A single turn carries every row of the set below to another of its rows. Some are shown first; where does it send the rows asked next?
z_73: [ 16.1 -26.7 -13.5  38.6  21.5   9.7   1.2  10.8  23.5  -2.2  16.5 -31.0
  -5.3   7.3 -16.1  -7.1  13.2 -22.3  13.2  35.3   4.9  -2.3   7.7   7.3
  -2.7  15.2 -11.5   0.5   8.4  20.2  17.3   7.4   0.4   0.7   7.5   3.7
  20.4  -0.5  -4.4 -11.0   0.2   3.5  -6.6   5.3   5.1   5.8  17.9]
z_369: [  8.0   8.9   4.4  16.0  22.7   2.7   5.6  -3.2   4.1   9.6  12.0 -15.3
  -7.4  11.8 -14.7  -1.2  26.5 -17.0  -4.5  17.0  -4.3   9.7  -8.8  14.2
   1.1  22.4 -18.6  -8.4  14.3  -2.5  24.3  -7.2  -3.5   0.7  -0.1   3.0
   0.6  13.9   5.5  -5.9 -34.7  -9.1  -3.1   8.9   9.5  -3.3   1.8]
z_881: [ 15.4  -1.6 -28.4  20.8 -10.2   4.6  -1.2   8.1  16.3   1.7  13.4 -14.8
  -1.3  18.8   5.5 -16.1  16.8  -1.3  19.6   7.9  -3.3 -19.3  -4.0 -10.3
  -8.8  33.3  -5.2  -2.2  -3.0  27.1   0.9 -14.3 -21.0  17.7   9.4  12.5
  12.0   5.4   2.1   2.0 -10.5   8.7   5.3  -8.3  -7.3  -1.0  -6.0]
z_488: [ 22.7  -6.8  -9.4  44.4 -11.4  -8.2   9.4   3.0  -7.6  -2.2   3.8  -0.6
   0.8   7.0 -13.3 -23.5   9.2   3.5  15.0   3.4  -9.2  -6.2  -0.1  -5.2
 -16.6   3.8  -0.3  -8.2  -0.1  -3.0   3.4  -8.7 -24.7  11.7   1.3   0.3
   2.9   1.9  12.6 -10.5 -13.3  -5.7   0.0  15.1  -8.0  13.3  -5.1]
z_654: [ 19.7 -25.1 -15.9  41.3  17.7   6.9   3.7   6.8  20.3  -1.0  16.8 -21.5
  -8.3  14.4 -10.1  -7.7  13.7 -23.7  14.5  32.8   4.0  -8.5  -1.8   9.1
  -2.9  12.5 -21.1   3.4  10.3  16.4   4.5  12.5   6.6   1.5   0.4   8.1
  19.6 -14.1  -3.9 -14.8  -0.4  11.4  -6.0   5.3  -2.0   0.4  10.4]
z_384: [  5.3   1.6   5.9  13.8  19.8   5.4   7.3  10.4   7.0   5.3  10.6 -20.4
  -6.4  12.3 -10.9   3.6  26.4 -16.7  -1.9  21.9  -8.8  11.1 -16.4   8.6
  -2.2  24.9 -15.0  -7.9  16.3 -12.1  18.8  -7.9  -4.1   1.2   5.0  -4.8
   1.7  13.5  -1.3 -13.3 -32.0  -6.8  -1.7   8.4  13.1   4.8   0.1]
z_619: [ 35.5  -1.7  -2.1  18.1  13.1  22.1  32.4  11.6  -3.4  -0.9  14.8 -35.6
   4.6  17.6  -1.5 -11.8  -1.3 -14.2  10.8  27.2  -4.9  -6.1  -1.8  -3.4
   8.5   4.0 -14.8 -16.3   8.6  13.2   6.9  -6.5  -9.8   5.3  10.3   3.5
   8.6  -7.0  -3.3  -8.6  -6.9  14.8   5.5  12.4   6.0   0.4  -6.0]
z_792: [ 10.1   1.0 -20.9  22.5 -11.4   5.2   3.0   3.5  11.4  -6.7   8.7 -14.2
   1.5  10.5   3.0  -9.8  26.1   3.9  17.4   1.5 -10.4 -15.7   1.6  -6.3
 -14.5  38.6  -6.1   1.1  -5.0  18.1  -5.0 -11.6 -12.7  19.3   5.7   6.4
  11.8   6.5   7.1  -0.1  -7.0  14.3   2.6 -14.5  -3.7   3.0   2.4]
z_789: [ 18.4 -31.0  -9.1  42.7  22.7   0.2   1.1   7.2  24.0  -0.6  11.8 -29.7
  -5.3  13.3  -9.2 -10.0  15.6 -25.1   8.2  29.5   5.2  -5.9   3.1   5.3
  -2.3  17.6 -15.1   6.0   5.1  14.4  13.0  11.6  -4.5   5.9   0.2   5.6
  18.7 -11.3  -6.5 -10.2   0.1   8.4  -7.6   0.3   5.5   0.0  17.2]
z_414: [ 11.0   1.1 -20.4  23.4  -6.2   5.1  -1.3   0.9  18.8   1.0  10.8 -17.3
   1.6  16.1   5.3 -15.2  22.2  -4.1  14.8   0.7  -6.8 -14.1   5.4 -12.9
  -7.7  37.9  -2.2   2.0  -2.5  28.1  -3.6 -10.5 -17.5  14.2   2.5   5.7
   7.0   7.1   4.3  -2.4  -1.0  11.0   3.3 -13.3  -8.0  -0.8  -4.4]
z_609: [ 15.6  -6.7  23.6  11.1  16.4  10.8  -5.2  -2.1   7.5 -12.1  10.1 -15.9
 -11.5  18.9  -5.5  -6.0  28.1  -3.9  14.7  20.1  16.0  15.5   1.4  -1.5
  -9.9  15.1  -0.3  -8.6  -4.7  18.2   7.1   8.6 -10.2  10.1  -1.2  20.5
  -0.4  -0.6  11.7  -4.8 -31.0  -9.5   1.1  -0.7 -11.0   5.7  18.0]
z_351: [ 35.6  -1.3  -3.3  17.6  19.0  22.3  28.0  14.6  -9.2  -5.7  22.2 -25.4
   9.5  21.1   1.6 -12.9  -5.4 -20.7  13.8  16.6  -8.8  -9.3   5.7  -3.1
  -2.1   9.2 -10.2  -9.9   2.2   7.2   6.2  -4.9 -10.2   4.7  12.1  -0.3
   6.6  -9.2  -3.3  -8.1  -5.2   7.0   7.8   5.4   4.6   5.2 -11.6]
z_457: [ 16.7  -9.5  18.3  12.1   8.0   9.3 -10.9   1.4  11.4  -8.6   4.2 -16.4
 -12.3  24.9  -1.8 -17.7  31.9  -3.4  14.4  18.0  18.1  15.9   7.5  -4.5
  -7.1  11.3  -2.5 -13.1  -3.0  12.8   6.4   5.2 -12.6  11.5  -4.1  14.1
  -3.3   0.2   1.0  -7.0 -30.2  -2.1   2.5  -3.8 -15.5   1.2  23.4]
z_494: [ 18.3  -4.4 -10.5  40.9  -6.2  -5.4   5.5   5.1  -6.2  -6.3  11.0   4.4
  -7.1   4.7 -16.8 -14.8  11.8  -1.1  14.4  -6.1  -3.6  -4.6   1.8  -5.6
 -19.0   2.7  -0.3  -5.6   7.9  -5.7   2.7 -11.3 -21.2   4.8  -3.5  10.8
  -6.4   4.3   1.5 -18.7 -20.2  -6.1   1.7  14.9  -5.9  14.6  -4.9]
z_226: [ 14.9  -5.0  17.6   7.3  12.7   7.2  -8.5   3.9   9.2  -7.0  -0.6 -15.3
 -15.9  23.5 -10.9 -14.5  36.1  -4.3  18.1  19.2  12.9   5.2   7.1  -3.3
 -14.1   4.4   2.4  -3.8   0.3   8.1   7.4   1.2 -13.8  12.6   1.3  10.6
  -5.1  -2.8  10.4  -3.4 -30.1  -7.4   1.2   0.1 -15.4  -1.7  23.7]
z_5: [  7.4   4.9   9.6  17.2  12.5   4.3   1.9   1.8  11.4   9.2   4.0 -14.6
   1.7   8.0 -14.2   1.6  33.7 -13.9  -3.5  22.3  -8.9  12.4  -7.4  17.6
  -0.8  17.8 -11.1  -5.8  14.5  -1.5  19.7  -9.6  -9.9  -3.4   2.8   6.0
   0.6  15.3   4.4  -8.4 -30.0 -10.5   3.4  11.3  13.5   0.0  -1.9]
z_292: [ 21.4  -5.2 -16.4  43.8  -9.1   2.3   9.3   6.0  -7.6  -6.9  12.3  -2.0
  -1.0  -0.7 -14.1 -18.1  16.4  -3.9   8.9  -0.3  -2.7  -3.2   1.1  -5.0
 -16.0   5.6   4.5  -6.7  -4.8  -7.9  -0.6  -8.1 -25.7  13.8  -7.7   9.1
  -2.2   5.5  10.5  -9.6 -17.7  -6.9  -3.4  13.1  -7.1  13.0  -4.2]
z_323: [ 37.4  -6.7  -4.1  13.8  15.1  26.8  23.6   7.4 -11.4  -0.7  18.5 -28.3
  13.5  22.7  -7.4 -10.7   1.8 -15.2  11.0  20.2  -1.4 -13.1   3.7  -5.2
   5.4   8.7 -12.9 -11.8  10.8   5.4   3.8  -0.4  -6.8   8.5  10.6  -0.8
  12.5  -8.1  -3.9  -9.9  -6.0  18.2   3.7   8.8   5.7   5.2  -9.6]

z_323 moves to z_369
z_881 moves to z_73
z_351 moves to z_384
Now find these:
z_792 moves to z_654
z_619 moves to z_5
z_414 moves to z_789

A single turn carries every row of the set below to another of its rows. Some are shown first; where does it send the rows asked next?
z_150: [-10.0  -2.0  -1.2 -10.5   8.4  -7.1  -4.9 -10.2   6.3   7.0  -2.8  11.9
  17.1   6.8  18.6  -9.0  -7.6  -1.3]
z_649: [ -8.6  14.5   0.5  -0.3  26.0 -13.6  16.1 -11.0  -8.7   3.5   4.6 -24.5
   1.4  16.2  12.2  -6.4   2.0  32.7]
z_123: [ -6.4  20.9  16.7  -0.7  23.2  -3.7 -16.7  -7.7 -21.1  11.3  10.0 -19.2
   4.4  10.8  26.6  -2.5  -6.6  16.6]
z_736: [-15.4   2.8   6.4 -21.0  13.3 -19.9  11.8  -2.8 -15.8  -2.5  17.5   1.5
  -0.4   3.5  11.8  -7.4  -1.3  31.2]
z_267: [-11.7   6.2  -3.9  -8.9  25.7 -21.1  14.2 -13.2  -1.8   2.0  14.1 -20.6
  13.0   4.3  31.4  -3.6  -0.8  28.4]
z_723: [ -4.1  -2.6   3.6  -4.5  14.8 -18.4 -18.4  -7.4 -20.7   7.8  23.1 -18.9
   5.9   6.0  31.6  -0.4  -8.2   9.8]
z_60: [-14.6   1.4 -13.5 -11.9  23.9 -11.4  -5.4   5.1  -7.7   5.6  -7.1 -14.4
   9.3  -3.1  25.6   8.7 -13.4  -1.7]
z_215: [ -2.3  13.3 -15.6  -7.4  15.6 -16.4   3.1  -9.1 -15.6  -5.8  -3.0   4.5
   5.1 -12.1  14.6  -1.1   2.4 -11.3]
z_940: [ -7.1   7.8  14.5  -8.1  16.8  -9.0  17.9  -1.3 -13.2  -2.0  18.0   3.3
   9.1   2.1  14.0  -2.8   4.5  31.5]
z_782: [ -3.7  15.8   4.0  -0.9   8.3   2.4  -0.2 -13.4  -0.8   5.9  -9.7   9.0
   8.8  13.3   4.5  -9.6  -2.9  -0.1]
z_953: [-18.1  -0.3  -6.2 -12.8  19.5 -14.8 -16.2  -7.8   8.6  -1.2  -5.1   2.7
  17.9   5.2  20.1  -5.4   7.2   6.2]
z_436: [  0.0   7.1   8.0  -1.9  22.7  -9.0  -7.0  -8.1 -29.2   3.2  11.6 -20.5
 -14.3   9.0  21.7  10.1  -2.6   2.7]
z_277: [ -5.7  26.8 -16.3  -4.5   8.8 -11.3  -8.1 -12.6 -16.6  -1.3  -5.2 -22.8
   2.8   7.0   7.0  -1.9  -8.2  -1.2]
z_27: [-14.6   5.1  13.6 -13.1  27.4 -10.1 -21.8 -12.7   3.6  -0.6  18.7 -11.7
  13.6   1.8  16.2 -12.0   5.3  12.2]
z_256: [ -2.8   7.4  -4.3   9.6  14.9  -0.4 -10.7  -4.8   2.4   1.3  -0.1 -20.7
  23.6  13.4  15.7   6.0   3.3   5.5]
z_243: [ -3.6   4.6  -8.0 -10.7   6.4  -9.1   5.2 -13.9  -7.9   1.5  -5.2  10.7
  -1.4   3.0   9.8  -4.5  -7.5 -12.5]
z_732: [ -8.0  12.8   9.0 -14.0  10.1 -14.7  16.1 -15.1 -15.0 -10.8  20.5  -0.4
  -1.5   5.1  10.6  -1.8   8.6  25.5]
z_244: [ -3.2  16.5  12.5  -2.0  28.8  -3.1  -8.1  -2.3 -19.2   3.5   7.6 -13.1
  -6.7   2.6  -8.6 -13.5   0.8   8.9]
z_777: [ -0.9   0.8   1.0 -10.7  26.5 -16.1  -1.3  -6.0 -17.9  -3.9  22.8  -7.2
   0.5 -18.8  15.5  -2.7  -0.8  -7.6]
z_137: [ -2.4   7.6 -10.6  -3.6  22.8 -22.8  24.9  -9.0 -18.8   1.2  11.9 -21.1
  -1.8   0.6  18.2  -2.5  -4.1  20.3]
z_586: [ -2.4  16.7  -3.2   6.8  16.5  -3.8  -7.4  -0.8  -9.4   4.1 -12.1  -0.1
  10.3  10.3  -5.5 -12.6   6.4   8.7]

z_256 moves to z_277
z_586 moves to z_215
Now find these:
z_732 moves to z_736
z_267 moves to z_649
z_723 moves to z_123
z_150 moves to z_782
z_777 moves to z_27

